In the data rows, zero lies at 4.5, halfway between 4 and 5.
Some points, one per row:
(0, 5, 3, 5, 6, 4, 4, 4, 4, 7, 8, 4, 4, 8, 2, 6, 2, 5, 4, 7, 4, 6, 8, 4, 4, 2,
 4, 5, 6, 5, 6, 6)
(5, 5, 5, 6, 3, 4, 3, 7, 2, 5, 4, 6, 4, 4, 8, 2, 7, 2, 5, 3, 5, 4, 5, 3, 3, 7,
 4, 5, 5, 9, 3, 7)
(3, 5, 5, 4, 5, 4, 7, 2, 2, 4, 6, 1, 5, 3, 3, 5, 3, 3, 7, 3, 4, 3, 5, 6, 6, 5,
 5, 7, 4, 4, 4, 5)
(5, 5, 2, 4, 4, 5, 6, 5, 5, 4, 6, 5, 5, 5, 5, 5, 5, 4, 5, 6, 5, 4, 5, 4, 4, 5,
 4, 6, 7, 5, 4, 2)
(4, 3, 5, 6, 2, 4, 4, 4, 3, 5, 3, 4, 3, 4, 3, 4, 5, 3, 3, 4, 4, 4, 6, 4, 3, 3,
 4, 5, 4, 4, 3, 6)
(3, 4, 5, 5, 5, 4, 2, 4, 2, 6, 4, 4, 4, 5, 4, 6, 5, 5, 4, 5, 3, 4, 6, 4, 5, 5,
 4, 6, 5, 5, 5, 8)
(4, 4, 5, 7, 5, 3, 3, 4, 5, 6, 5, 4, 3, 3, 3, 4, 3, 4, 5, 1, 4, 5, 6, 2, 4, 4,
 4, 4, 4, 6, 3, 7)
(4, 2, 4, 2, 5, 7, 6, 5, 8, 1, 0, 3, 8, 3, 2, 5, 5, 6, 2, 4, 3, 5, 5, 5, 8, 1,
 6, 1, 1, 0, 3, 1)
(6, 8, 5, 8, 2, 2, 3, 3, 1, 8, 9, 8, 2, 5, 8, 2, 4, 2, 8, 4, 7, 3, 3, 6, 0, 8,
 4, 8, 6, 9, 8, 6)
(4, 3, 6, 5, 4, 3, 4, 3, 4, 4, 0, 5, 2, 6, 5, 4, 6, 4, 3, 4, 3, 3, 6, 2, 4, 3,
 4, 3, 4, 4, 3, 8)
(5, 5, 3, 3, 4, 7, 4, 5, 6, 2, 7, 4, 9, 4, 3, 4, 5, 5, 5, 5, 6, 6, 2, 6, 4, 5,
 5, 5, 4, 3, 6, 1)
(4, 8, 4, 5, 4, 5, 4, 5, 3, 7, 9, 3, 5, 4, 6, 3, 6, 3, 7, 5, 6, 3, 6, 4, 3, 6,
 3, 7, 6, 8, 8, 4)
(6, 2, 4, 3, 6, 8, 5, 7, 6, 2, 2, 5, 5, 3, 4, 4, 7, 5, 3, 4, 5, 5, 4, 3, 6, 4,
 5, 4, 3, 3, 3, 2)
(9, 5, 4, 5, 7, 5, 4, 6, 4, 2, 6, 5, 5, 5, 9, 3, 7, 5, 8, 3, 7, 5, 2, 4, 5, 8,
 3, 7, 5, 6, 6, 2)
(7, 4, 2, 4, 5, 6, 4, 6, 6, 3, 4, 3, 5, 4, 4, 5, 6, 6, 6, 3, 5, 5, 4, 6, 5, 4,
 4, 5, 4, 4, 4, 2)
(0, 5, 4, 4, 5, 5, 5, 4, 4, 7, 7, 4, 2, 5, 2, 5, 3, 4, 3, 6, 4, 5, 9, 4, 4, 3,
 3, 4, 6, 5, 5, 8)
(5, 5, 4, 3, 5, 5, 6, 5, 5, 4, 7, 3, 6, 4, 5, 5, 4, 5, 5, 4, 4, 5, 5, 7, 5, 6,
 4, 6, 6, 4, 6, 1)
(5, 4, 7, 5, 5, 2, 2, 5, 4, 6, 0, 6, 4, 6, 6, 5, 6, 5, 3, 4, 5, 5, 5, 1, 6, 3,
 5, 2, 4, 3, 3, 7)
(9, 5, 7, 5, 4, 4, 3, 7, 2, 6, 4, 7, 3, 4, 9, 3, 6, 4, 5, 4, 6, 4, 2, 4, 5, 8,
 4, 6, 5, 6, 5, 4)
(4, 5, 6, 5, 3, 2, 3, 3, 2, 7, 4, 5, 3, 5, 6, 6, 4, 4, 4, 6, 5, 3, 5, 3, 5, 5,
 6, 3, 4, 5, 3, 7)
(2, 5, 4, 3, 6, 6, 6, 4, 6, 6, 6, 2, 5, 3, 2, 6, 0, 5, 4, 5, 2, 4, 5, 8, 5, 5,
 5, 4, 5, 5, 6, 4)
(2, 6, 3, 6, 5, 4, 5, 5, 4, 6, 8, 1, 5, 5, 4, 5, 2, 5, 3, 7, 4, 4, 7, 6, 4, 5,
 4, 5, 6, 5, 5, 4)
(4, 3, 5, 5, 6, 5, 4, 5, 4, 6, 6, 4, 2, 5, 5, 4, 5, 6, 5, 4, 6, 5, 5, 5, 5, 5,
 4, 5, 5, 5, 5, 5)
(4, 4, 6, 5, 3, 6, 3, 6, 3, 7, 3, 6, 4, 4, 7, 4, 6, 3, 3, 6, 5, 6, 6, 3, 4, 5,
 5, 3, 5, 3, 3, 6)
(8, 8, 6, 6, 4, 3, 4, 3, 1, 4, 8, 6, 4, 3, 9, 1, 5, 2, 9, 4, 7, 2, 2, 4, 1, 9,
 5, 9, 4, 9, 7, 3)
(0, 4, 4, 4, 5, 3, 6, 1, 7, 4, 4, 2, 5, 3, 0, 5, 1, 5, 1, 5, 3, 4, 9, 5, 5, 2,
 5, 2, 4, 2, 4, 4)
(3, 4, 3, 4, 7, 6, 8, 5, 7, 3, 6, 0, 6, 3, 1, 5, 2, 5, 3, 5, 2, 4, 6, 6, 7, 2,
 2, 3, 5, 3, 4, 0)
(2, 5, 4, 4, 6, 4, 6, 2, 5, 4, 7, 3, 4, 4, 3, 4, 3, 5, 6, 4, 5, 4, 5, 5, 4, 4,
 4, 4, 5, 5, 5, 5)
(2, 9, 4, 6, 3, 4, 5, 4, 3, 7, 9, 7, 3, 6, 6, 4, 3, 3, 8, 4, 6, 3, 6, 6, 0, 7,
 3, 8, 7, 8, 7, 7)
(1, 3, 6, 3, 4, 4, 6, 3, 7, 4, 2, 4, 4, 5, 2, 4, 6, 5, 2, 5, 4, 4, 7, 4, 5, 2,
 7, 2, 5, 3, 3, 5)
(6, 4, 5, 4, 5, 4, 3, 5, 4, 4, 1, 5, 5, 5, 4, 5, 6, 4, 3, 5, 4, 4, 5, 2, 6, 3,
 6, 3, 4, 3, 2, 6)
(7, 3, 6, 4, 4, 4, 5, 4, 6, 5, 0, 5, 6, 4, 5, 4, 6, 5, 3, 5, 3, 6, 4, 3, 7, 4,
 7, 1, 3, 4, 3, 5)
(0, 6, 3, 5, 4, 3, 8, 0, 5, 4, 9, 0, 2, 4, 0, 5, 0, 5, 5, 5, 5, 4, 7, 8, 3, 3,
 2, 7, 6, 6, 7, 3)
(5, 5, 5, 4, 3, 4, 1, 5, 4, 5, 4, 9, 6, 6, 8, 5, 5, 5, 5, 5, 7, 5, 3, 3, 5, 7,
 5, 5, 5, 6, 6, 5)
(3, 7, 5, 7, 4, 2, 5, 1, 2, 6, 7, 4, 3, 4, 4, 2, 4, 3, 7, 3, 5, 3, 7, 5, 3, 6,
 4, 6, 5, 8, 4, 6)
(0, 7, 6, 7, 3, 3, 5, 3, 3, 8, 6, 6, 0, 8, 2, 6, 0, 4, 3, 5, 3, 4, 9, 6, 0, 2,
 3, 3, 5, 6, 5, 9)
(0, 4, 4, 4, 3, 5, 7, 3, 7, 4, 8, 1, 6, 5, 1, 3, 4, 6, 3, 5, 5, 5, 6, 7, 6, 2,
 4, 4, 4, 2, 5, 3)
(5, 2, 5, 2, 5, 7, 4, 7, 8, 4, 2, 7, 6, 6, 5, 6, 5, 6, 2, 5, 4, 6, 1, 4, 5, 2,
 5, 3, 4, 2, 4, 5)
(2, 5, 4, 3, 5, 5, 5, 3, 3, 6, 6, 4, 3, 5, 3, 3, 4, 3, 5, 5, 4, 5, 7, 4, 4, 4,
 5, 5, 5, 5, 6, 7)
(8, 5, 4, 4, 6, 5, 3, 6, 4, 5, 3, 5, 6, 6, 7, 5, 6, 5, 6, 6, 4, 5, 3, 3, 6, 6,
 5, 6, 5, 6, 5, 3)
(7, 1, 4, 1, 5, 8, 4, 6, 7, 1, 0, 6, 7, 3, 4, 5, 5, 6, 2, 5, 3, 6, 3, 2, 9, 2,
 6, 2, 3, 2, 1, 2)
(1, 5, 5, 6, 4, 3, 4, 2, 4, 5, 6, 4, 4, 5, 3, 6, 4, 5, 6, 4, 5, 2, 5, 4, 3, 5,
 4, 5, 6, 2, 4, 6)
(2, 6, 4, 6, 4, 3, 5, 3, 4, 6, 6, 7, 3, 8, 5, 5, 4, 5, 7, 7, 5, 4, 5, 4, 2, 5,
 4, 6, 6, 6, 6, 6)
(5, 7, 4, 5, 5, 5, 6, 2, 4, 3, 9, 3, 5, 4, 6, 3, 3, 4, 9, 4, 7, 3, 3, 7, 2, 8,
 4, 9, 5, 6, 8, 2)
(3, 5, 4, 5, 5, 6, 7, 5, 5, 3, 5, 3, 5, 4, 4, 4, 5, 4, 4, 5, 3, 5, 5, 6, 3, 3,
 4, 5, 3, 2, 4, 4)
(7, 6, 2, 3, 7, 6, 8, 5, 7, 2, 7, 2, 6, 2, 5, 5, 3, 7, 8, 3, 5, 4, 3, 9, 6, 6,
 3, 6, 5, 4, 6, 0)
(0, 7, 5, 6, 3, 2, 5, 3, 4, 7, 6, 5, 2, 9, 1, 6, 3, 5, 4, 5, 4, 6, 8, 6, 4, 3,
 4, 5, 5, 5, 5, 6)
(8, 0, 4, 2, 6, 6, 7, 5, 7, 3, 1, 2, 5, 3, 3, 6, 6, 5, 1, 4, 1, 5, 5, 4, 6, 3,
 4, 2, 4, 1, 2, 2)
(4, 4, 5, 4, 4, 5, 4, 6, 4, 6, 5, 6, 4, 6, 6, 5, 5, 5, 4, 5, 5, 5, 4, 5, 3, 5,
 4, 4, 4, 3, 6, 4)
(6, 5, 5, 5, 4, 4, 5, 4, 5, 4, 4, 5, 6, 5, 6, 4, 6, 4, 6, 5, 6, 5, 3, 4, 5, 6,
 6, 5, 4, 4, 4, 4)
(6, 3, 4, 6, 5, 6, 5, 6, 4, 3, 5, 4, 5, 6, 5, 6, 7, 3, 4, 4, 6, 5, 4, 4, 4, 4,
 3, 7, 6, 4, 4, 3)
(1, 5, 5, 5, 3, 1, 5, 2, 4, 6, 3, 5, 2, 5, 3, 5, 4, 4, 1, 4, 3, 5, 9, 2, 3, 3,
 6, 3, 5, 4, 3, 9)
(9, 3, 6, 5, 4, 5, 5, 5, 5, 3, 5, 6, 6, 3, 8, 2, 6, 3, 7, 3, 6, 4, 1, 5, 5, 9,
 5, 7, 5, 4, 5, 2)
(4, 3, 2, 2, 6, 7, 6, 6, 8, 1, 5, 2, 8, 3, 1, 5, 3, 7, 4, 5, 3, 5, 4, 6, 6, 1,
 3, 3, 2, 1, 3, 0)
(6, 5, 6, 6, 3, 3, 2, 4, 1, 5, 5, 9, 5, 5, 8, 5, 5, 5, 5, 6, 6, 5, 3, 4, 4, 8,
 5, 6, 5, 7, 5, 5)
(2, 3, 6, 4, 4, 5, 3, 5, 4, 6, 0, 5, 4, 7, 2, 7, 5, 5, 1, 5, 2, 5, 6, 2, 6, 0,
 5, 2, 2, 2, 1, 9)
(4, 7, 5, 6, 3, 2, 3, 4, 3, 6, 7, 7, 4, 7, 6, 6, 6, 4, 5, 4, 6, 5, 5, 4, 2, 6,
 4, 6, 6, 6, 6, 8)
(6, 5, 5, 5, 3, 3, 4, 3, 2, 6, 4, 6, 4, 5, 6, 3, 4, 3, 4, 5, 5, 4, 3, 3, 3, 5,
 7, 6, 5, 6, 6, 6)
(1, 4, 5, 4, 4, 3, 5, 5, 4, 6, 2, 3, 5, 5, 1, 6, 3, 4, 2, 4, 2, 6, 8, 3, 3, 3,
 5, 4, 6, 5, 3, 6)
Here are 12 more points, each followed by its number:
(1, 7, 3, 4, 4, 3, 8, 1, 4, 6, 9, 1, 6, 3, 2, 4, 3, 4, 7, 4, 5, 5, 6, 9, 3, 5,
 4, 7, 7, 5, 7, 4) 0
(4, 5, 5, 5, 4, 3, 4, 5, 3, 6, 3, 5, 2, 5, 5, 5, 4, 5, 5, 3, 5, 4, 5, 4, 4, 4,
 3, 4, 5, 5, 2, 6) 1
(2, 7, 3, 5, 4, 5, 5, 3, 3, 5, 9, 4, 5, 4, 3, 4, 4, 3, 7, 4, 6, 5, 6, 6, 0, 5,
 4, 8, 5, 7, 7, 4) 2
(9, 3, 7, 5, 4, 4, 4, 6, 3, 4, 0, 8, 4, 3, 9, 3, 6, 3, 4, 6, 4, 4, 0, 1, 6, 8,
 8, 4, 3, 6, 2, 4) 3
(0, 5, 5, 6, 3, 3, 4, 4, 4, 7, 2, 3, 1, 5, 3, 6, 4, 5, 2, 5, 2, 5, 8, 3, 4, 2,
 3, 2, 5, 5, 3, 9) 4
(1, 6, 5, 5, 4, 4, 5, 5, 3, 8, 4, 3, 3, 3, 3, 5, 4, 4, 4, 5, 2, 3, 7, 3, 4, 3,
 5, 3, 5, 5, 4, 7) 5
(5, 3, 4, 3, 6, 7, 3, 7, 5, 4, 2, 3, 7, 4, 3, 5, 6, 6, 2, 5, 3, 5, 6, 4, 5, 3,
 5, 3, 4, 2, 4, 5) 6
(2, 8, 3, 6, 2, 3, 5, 3, 3, 7, 9, 4, 3, 7, 4, 5, 5, 4, 5, 4, 5, 5, 6, 4, 2, 3,
 3, 7, 6, 5, 7, 5) 7
(6, 4, 5, 6, 4, 4, 5, 3, 2, 4, 5, 4, 3, 3, 5, 2, 7, 3, 6, 6, 4, 3, 4, 2, 3, 5,
 5, 8, 5, 5, 5, 4) 8
(7, 5, 5, 3, 5, 6, 3, 6, 5, 3, 4, 6, 6, 2, 7, 5, 6, 5, 4, 4, 5, 4, 3, 5, 6, 8,
 5, 4, 5, 4, 5, 2) 9
(5, 6, 4, 7, 3, 3, 2, 4, 3, 5, 5, 5, 0, 6, 5, 7, 4, 5, 5, 4, 5, 5, 5, 3, 2, 5,
 3, 4, 5, 8, 5, 7) 10
(5, 3, 4, 3, 5, 6, 6, 4, 6, 2, 6, 4, 6, 2, 3, 3, 5, 4, 4, 5, 5, 5, 4, 6, 6, 4,
 4, 4, 4, 3, 6, 2) 11
Which of these numbered points is nearest to each point below, ignoring the 3 directions in which the first points spread most? Its number follows each.
(7, 5, 4, 5, 3, 6, 4, 5, 4, 3, 5, 6, 8, 4, 6, 4, 7, 4, 5, 5, 6, 5, 2, 4, 3, 6,
 6, 6, 3, 4, 5, 2) > 2
(5, 2, 6, 3, 6, 6, 2, 6, 5, 5, 1, 6, 4, 7, 4, 6, 5, 6, 2, 4, 4, 5, 5, 4, 5, 3,
 5, 3, 4, 2, 4, 6) > 6
(6, 7, 5, 5, 6, 2, 6, 5, 4, 6, 2, 6, 7, 5, 5, 5, 7, 2, 7, 3, 8, 3, 2, 6, 6, 9,
 4, 6, 3, 6, 5, 6) > 0
(0, 5, 4, 4, 6, 5, 7, 3, 8, 5, 8, 3, 6, 6, 0, 7, 5, 5, 5, 6, 6, 6, 5, 5, 5, 2,
 4, 5, 6, 2, 6, 4) > 7
(5, 7, 5, 4, 6, 5, 4, 6, 5, 4, 9, 5, 5, 2, 7, 5, 4, 4, 8, 4, 6, 4, 3, 6, 6, 9,
 4, 5, 5, 8, 6, 3) > 9
(7, 2, 7, 3, 5, 5, 2, 7, 3, 6, 0, 9, 4, 4, 6, 6, 6, 2, 1, 4, 1, 3, 4, 0, 5, 2,
 7, 1, 3, 3, 0, 9) > 5
(7, 4, 7, 7, 3, 1, 4, 3, 0, 3, 4, 4, 2, 5, 5, 3, 6, 3, 5, 3, 4, 1, 4, 3, 4, 5,
 6, 7, 5, 6, 4, 7) > 8
(2, 3, 5, 4, 5, 5, 6, 5, 6, 5, 2, 2, 6, 3, 0, 6, 3, 5, 1, 3, 1, 5, 8, 4, 5, 2,
 5, 3, 4, 3, 2, 4) > 5
(9, 4, 5, 3, 5, 5, 6, 5, 5, 3, 3, 4, 7, 3, 7, 3, 7, 4, 7, 4, 4, 5, 1, 4, 7, 6,
 6, 6, 4, 4, 4, 1) > 0
(3, 6, 3, 7, 4, 1, 4, 1, 2, 7, 7, 4, 2, 5, 3, 5, 3, 4, 6, 2, 5, 3, 5, 5, 2, 4,
 4, 7, 5, 7, 5, 7) > 1
(5, 0, 5, 4, 5, 6, 6, 7, 7, 1, 0, 3, 5, 3, 3, 5, 7, 3, 0, 5, 3, 6, 5, 2, 6, 2,
 5, 2, 5, 1, 0, 3) > 8
(5, 6, 2, 3, 5, 6, 7, 6, 4, 4, 8, 2, 7, 4, 5, 4, 5, 5, 6, 6, 5, 5, 6, 7, 4, 6,
 5, 7, 7, 5, 6, 0) > 6
(5, 4, 5, 3, 4, 6, 6, 4, 3, 4, 2, 5, 4, 5, 4, 6, 7, 3, 4, 5, 3, 4, 5, 2, 5, 3,
 5, 5, 5, 4, 4, 6) > 8
(3, 4, 4, 4, 3, 6, 5, 4, 5, 4, 7, 4, 5, 4, 3, 3, 5, 4, 4, 6, 6, 5, 4, 6, 5, 3,
 4, 5, 5, 4, 7, 4) > 11
(0, 6, 5, 5, 4, 5, 7, 3, 6, 5, 5, 1, 3, 4, 1, 6, 3, 6, 3, 5, 3, 4, 8, 6, 5, 2,
 3, 2, 5, 4, 4, 6) > 4
(6, 5, 4, 2, 4, 5, 5, 3, 3, 5, 7, 5, 7, 4, 7, 4, 5, 4, 8, 4, 6, 3, 2, 7, 3, 7,
 6, 8, 4, 4, 8, 2) > 0
(2, 3, 4, 6, 4, 5, 3, 5, 4, 5, 5, 3, 5, 6, 3, 6, 4, 5, 2, 8, 4, 6, 6, 4, 5, 4,
 4, 4, 5, 4, 4, 5) > 6
(5, 4, 4, 5, 5, 6, 7, 5, 6, 3, 6, 2, 5, 4, 5, 5, 4, 6, 5, 6, 3, 5, 4, 6, 5, 4,
 4, 6, 4, 4, 5, 2) > 4
(1, 4, 5, 6, 2, 3, 5, 5, 5, 7, 5, 3, 1, 6, 3, 4, 3, 6, 1, 6, 3, 5, 7, 7, 4, 3,
 3, 2, 6, 5, 5, 7) > 4
(4, 7, 5, 5, 4, 5, 3, 4, 4, 5, 5, 6, 6, 5, 4, 5, 4, 5, 6, 4, 6, 5, 4, 4, 3, 5,
 5, 6, 3, 5, 5, 4) > 2
(3, 5, 4, 1, 6, 7, 6, 4, 8, 4, 6, 2, 7, 4, 2, 6, 2, 6, 4, 6, 4, 4, 4, 9, 6, 5,
 4, 3, 3, 2, 7, 1) > 9
(3, 2, 5, 6, 4, 5, 4, 5, 5, 4, 2, 4, 3, 4, 2, 4, 6, 5, 2, 5, 4, 5, 6, 1, 6, 1,
 5, 3, 3, 3, 2, 6) > 8
(4, 3, 3, 5, 5, 5, 4, 6, 7, 2, 5, 3, 6, 7, 1, 5, 4, 6, 3, 6, 4, 5, 4, 4, 6, 3,
 4, 4, 4, 3, 4, 2) > 7
(2, 3, 7, 6, 3, 3, 4, 5, 3, 6, 0, 6, 4, 5, 4, 4, 7, 4, 2, 3, 3, 6, 7, 1, 5, 2,
 7, 1, 4, 3, 0, 9) > 0
(8, 5, 4, 6, 5, 4, 4, 5, 5, 5, 4, 5, 4, 6, 5, 5, 5, 5, 6, 4, 5, 3, 2, 4, 5, 5,
 3, 4, 3, 3, 3, 3) > 1
(7, 2, 7, 4, 5, 3, 6, 4, 4, 5, 0, 5, 4, 3, 5, 4, 6, 5, 2, 5, 2, 5, 5, 3, 7, 4,
 7, 1, 4, 4, 2, 5) > 3
(4, 4, 4, 6, 1, 3, 4, 4, 3, 5, 2, 6, 2, 6, 4, 6, 5, 4, 4, 3, 3, 5, 6, 2, 3, 3,
 5, 6, 6, 6, 4, 5) > 7
(7, 5, 4, 4, 6, 5, 3, 5, 4, 5, 4, 5, 6, 6, 6, 5, 5, 5, 6, 6, 4, 5, 3, 4, 6, 6,
 5, 6, 5, 5, 6, 3) > 6
(0, 6, 6, 8, 2, 1, 5, 1, 0, 9, 5, 2, 0, 5, 0, 5, 2, 3, 3, 5, 3, 3, 9, 5, 3, 2,
 3, 6, 5, 7, 4, 9) > 8
(9, 2, 5, 4, 5, 5, 5, 5, 5, 3, 1, 4, 5, 5, 7, 3, 4, 4, 4, 2, 4, 5, 2, 3, 6, 4,
 6, 3, 4, 0, 1, 4) > 1
(6, 4, 4, 3, 6, 6, 3, 5, 5, 3, 6, 5, 6, 2, 7, 4, 6, 5, 5, 6, 6, 4, 3, 5, 5, 8,
 5, 5, 6, 6, 6, 3) > 9
(3, 6, 2, 6, 4, 3, 5, 3, 4, 5, 9, 3, 1, 6, 3, 6, 1, 6, 5, 4, 4, 4, 5, 7, 3, 5,
 2, 5, 6, 8, 7, 4) > 10
(4, 6, 3, 1, 7, 8, 6, 5, 8, 2, 7, 1, 9, 2, 2, 5, 2, 6, 7, 4, 4, 4, 3, 9, 8, 5,
 4, 4, 4, 2, 5, 0) > 9
(6, 4, 5, 3, 5, 6, 2, 5, 4, 4, 4, 7, 5, 2, 7, 4, 7, 5, 4, 5, 6, 5, 4, 3, 5, 7,
 6, 5, 5, 6, 4, 4) > 9
(6, 5, 5, 4, 6, 3, 5, 3, 4, 5, 6, 4, 6, 3, 7, 5, 2, 5, 6, 5, 5, 3, 3, 6, 4, 8,
 6, 5, 4, 6, 5, 3) > 3
(9, 4, 5, 2, 7, 8, 7, 6, 9, 0, 1, 2, 9, 0, 7, 1, 4, 6, 8, 3, 6, 4, 0, 7, 8, 8,
 5, 5, 1, 2, 5, 0) > 3
(6, 8, 4, 4, 6, 3, 4, 4, 4, 5, 8, 6, 6, 5, 7, 4, 3, 6, 8, 5, 7, 3, 2, 5, 6, 8,
 6, 6, 5, 6, 6, 2) > 9
(1, 5, 4, 3, 6, 6, 7, 3, 5, 4, 9, 0, 7, 3, 0, 5, 1, 5, 6, 3, 4, 5, 5, 8, 7, 2,
 4, 6, 4, 2, 5, 3) > 0
(5, 5, 5, 3, 4, 5, 5, 5, 4, 4, 5, 3, 5, 2, 5, 3, 5, 4, 6, 4, 4, 4, 5, 4, 5, 5,
 4, 6, 4, 5, 5, 5) > 5
(7, 1, 4, 2, 7, 7, 5, 5, 8, 1, 3, 4, 8, 2, 3, 3, 6, 6, 4, 5, 5, 5, 3, 2, 8, 2,
 4, 3, 3, 1, 3, 1) > 11
(6, 5, 7, 6, 4, 2, 3, 4, 2, 6, 1, 8, 3, 7, 7, 3, 6, 2, 7, 5, 5, 4, 4, 0, 3, 6,
 7, 5, 3, 6, 4, 9) > 3
(8, 4, 5, 3, 5, 5, 5, 6, 5, 1, 0, 5, 6, 3, 4, 4, 6, 4, 4, 6, 3, 4, 3, 2, 6, 3,
 6, 4, 2, 4, 2, 3) > 3
(5, 3, 6, 4, 3, 5, 5, 4, 5, 1, 3, 5, 5, 4, 3, 5, 6, 4, 3, 4, 4, 4, 4, 5, 5, 4,
 6, 3, 4, 2, 4, 5) > 11
(6, 5, 4, 5, 4, 4, 5, 5, 5, 4, 4, 5, 6, 4, 7, 4, 6, 4, 5, 4, 6, 6, 3, 4, 6, 6,
 6, 5, 4, 4, 4, 3) > 0
(6, 4, 4, 4, 4, 6, 5, 5, 5, 3, 7, 5, 6, 3, 5, 4, 5, 4, 5, 6, 7, 6, 2, 5, 4, 6,
 4, 6, 5, 4, 6, 2) > 11
(6, 5, 3, 4, 6, 5, 7, 4, 6, 3, 6, 3, 5, 4, 5, 5, 2, 6, 7, 3, 6, 5, 3, 8, 4, 6,
 4, 7, 6, 5, 6, 1) > 1
(5, 3, 4, 6, 4, 4, 3, 4, 5, 4, 4, 3, 2, 5, 4, 6, 4, 6, 2, 3, 4, 4, 5, 6, 5, 4,
 3, 3, 5, 5, 3, 5) > 10
(9, 3, 6, 4, 4, 4, 3, 6, 4, 5, 0, 7, 3, 4, 7, 2, 6, 4, 4, 3, 3, 4, 3, 1, 5, 5,
 7, 3, 3, 6, 1, 6) > 3
(4, 4, 5, 7, 3, 1, 5, 3, 3, 7, 5, 5, 1, 5, 3, 5, 2, 5, 3, 5, 5, 4, 6, 5, 4, 5,
 5, 5, 6, 7, 5, 5) > 3
(5, 9, 4, 5, 4, 4, 5, 5, 3, 5, 9, 4, 5, 4, 7, 3, 5, 3, 9, 5, 6, 3, 4, 5, 3, 8,
 3, 9, 7, 8, 9, 3) > 5
(9, 4, 6, 4, 6, 4, 2, 8, 4, 4, 1, 8, 5, 5, 9, 3, 9, 4, 6, 2, 6, 5, 2, 1, 5, 7,
 5, 5, 5, 4, 2, 5) > 1
(6, 4, 5, 6, 3, 3, 2, 5, 2, 5, 3, 7, 6, 6, 7, 5, 8, 4, 6, 5, 6, 5, 3, 2, 5, 6,
 6, 5, 5, 5, 4, 7) > 0
(4, 4, 3, 4, 2, 6, 8, 3, 6, 3, 9, 3, 5, 3, 3, 3, 3, 5, 5, 4, 5, 5, 5, 9, 4, 5,
 4, 5, 6, 4, 6, 1) > 11
(5, 3, 3, 4, 6, 6, 5, 6, 6, 3, 4, 4, 6, 5, 2, 6, 6, 5, 4, 5, 4, 5, 4, 4, 4, 3,
 5, 4, 4, 4, 3, 3) > 2
(5, 3, 6, 4, 5, 6, 2, 9, 6, 6, 1, 6, 5, 7, 5, 6, 5, 5, 1, 6, 3, 5, 3, 1, 6, 3,
 5, 3, 5, 3, 2, 5) > 6
(5, 3, 4, 3, 6, 5, 5, 5, 5, 3, 3, 3, 7, 3, 4, 4, 5, 5, 4, 4, 3, 4, 4, 5, 4, 5,
 5, 4, 3, 3, 4, 4) > 6
(9, 1, 4, 1, 5, 7, 7, 6, 8, 1, 3, 5, 8, 2, 5, 2, 6, 6, 4, 3, 5, 6, 1, 6, 7, 5,
 6, 3, 3, 2, 4, 0) > 11
(0, 6, 3, 5, 5, 4, 6, 4, 3, 7, 7, 2, 2, 5, 1, 7, 0, 3, 4, 5, 2, 2, 7, 7, 2, 3,
 3, 6, 5, 6, 6, 5) > 5
(9, 4, 5, 4, 5, 4, 3, 5, 4, 3, 2, 5, 2, 4, 6, 4, 5, 5, 4, 4, 4, 4, 2, 3, 6, 5,
 5, 3, 4, 7, 3, 4) > 10
(0, 5, 3, 5, 4, 6, 3, 4, 5, 6, 8, 3, 3, 5, 1, 5, 3, 4, 2, 5, 5, 4, 8, 5, 2, 1,
 3, 4, 5, 5, 7, 7) > 6
(8, 2, 6, 5, 3, 5, 3, 6, 4, 1, 0, 6, 5, 3, 6, 4, 7, 4, 3, 4, 5, 5, 2, 3, 6, 5,
 7, 2, 3, 3, 2, 6) > 11
(4, 4, 4, 6, 5, 2, 5, 3, 3, 5, 4, 2, 2, 5, 3, 7, 2, 5, 3, 4, 3, 5, 7, 6, 5, 4,
 3, 4, 5, 4, 2, 5) > 1
(3, 5, 4, 2, 6, 6, 6, 4, 5, 4, 3, 3, 7, 3, 3, 5, 4, 5, 5, 5, 3, 4, 5, 5, 6, 4,
 5, 4, 4, 3, 4, 4) > 5
(3, 4, 5, 4, 4, 5, 5, 5, 4, 6, 2, 5, 4, 6, 3, 5, 3, 5, 3, 4, 2, 4, 6, 7, 4, 2,
 3, 3, 5, 4, 3, 5) > 1
(6, 6, 3, 3, 5, 4, 5, 5, 5, 5, 5, 7, 5, 5, 6, 3, 5, 3, 7, 4, 6, 4, 3, 2, 3, 4,
 6, 6, 4, 6, 5, 4) > 2
(4, 2, 4, 3, 6, 6, 6, 4, 8, 2, 2, 2, 7, 4, 2, 4, 3, 5, 4, 5, 3, 4, 5, 4, 7, 0,
 6, 1, 2, 1, 4, 3) > 11
(6, 4, 5, 5, 5, 5, 5, 6, 4, 4, 1, 6, 5, 5, 7, 4, 7, 3, 5, 4, 4, 4, 3, 4, 2, 5,
 6, 5, 3, 4, 3, 6) > 2
(2, 7, 2, 5, 4, 5, 6, 4, 4, 3, 9, 0, 4, 4, 3, 6, 3, 5, 6, 4, 4, 3, 6, 8, 3, 5,
 2, 7, 6, 6, 7, 3) > 4
(0, 2, 3, 5, 5, 5, 6, 4, 8, 4, 6, 3, 4, 8, 0, 6, 3, 6, 1, 6, 3, 5, 8, 6, 4, 0,
 3, 2, 6, 2, 4, 5) > 7
(8, 5, 7, 5, 4, 2, 2, 6, 2, 6, 0, 9, 1, 3, 9, 3, 7, 4, 5, 4, 4, 3, 3, 0, 6, 8,
 7, 2, 4, 7, 2, 8) > 3
(8, 3, 7, 5, 3, 4, 3, 6, 3, 4, 3, 8, 5, 4, 7, 3, 7, 3, 4, 3, 6, 4, 3, 2, 3, 6,
 5, 5, 4, 4, 4, 6) > 11
(2, 6, 4, 3, 6, 5, 5, 3, 5, 4, 6, 2, 6, 4, 4, 7, 3, 5, 6, 5, 4, 3, 5, 6, 5, 5,
 5, 5, 5, 4, 6, 4) > 9
(7, 5, 5, 5, 7, 5, 6, 4, 4, 5, 5, 1, 6, 4, 6, 4, 5, 3, 6, 4, 5, 3, 4, 4, 5, 5,
 4, 7, 5, 5, 5, 4) > 5
(5, 5, 6, 7, 4, 3, 2, 6, 2, 7, 3, 6, 2, 5, 7, 6, 5, 4, 4, 5, 4, 5, 5, 3, 4, 6,
 5, 5, 5, 6, 4, 7) > 4
(2, 7, 5, 7, 2, 3, 4, 4, 2, 8, 5, 6, 1, 7, 5, 4, 5, 3, 5, 5, 4, 3, 6, 5, 1, 5,
 4, 5, 5, 8, 7, 8) > 4
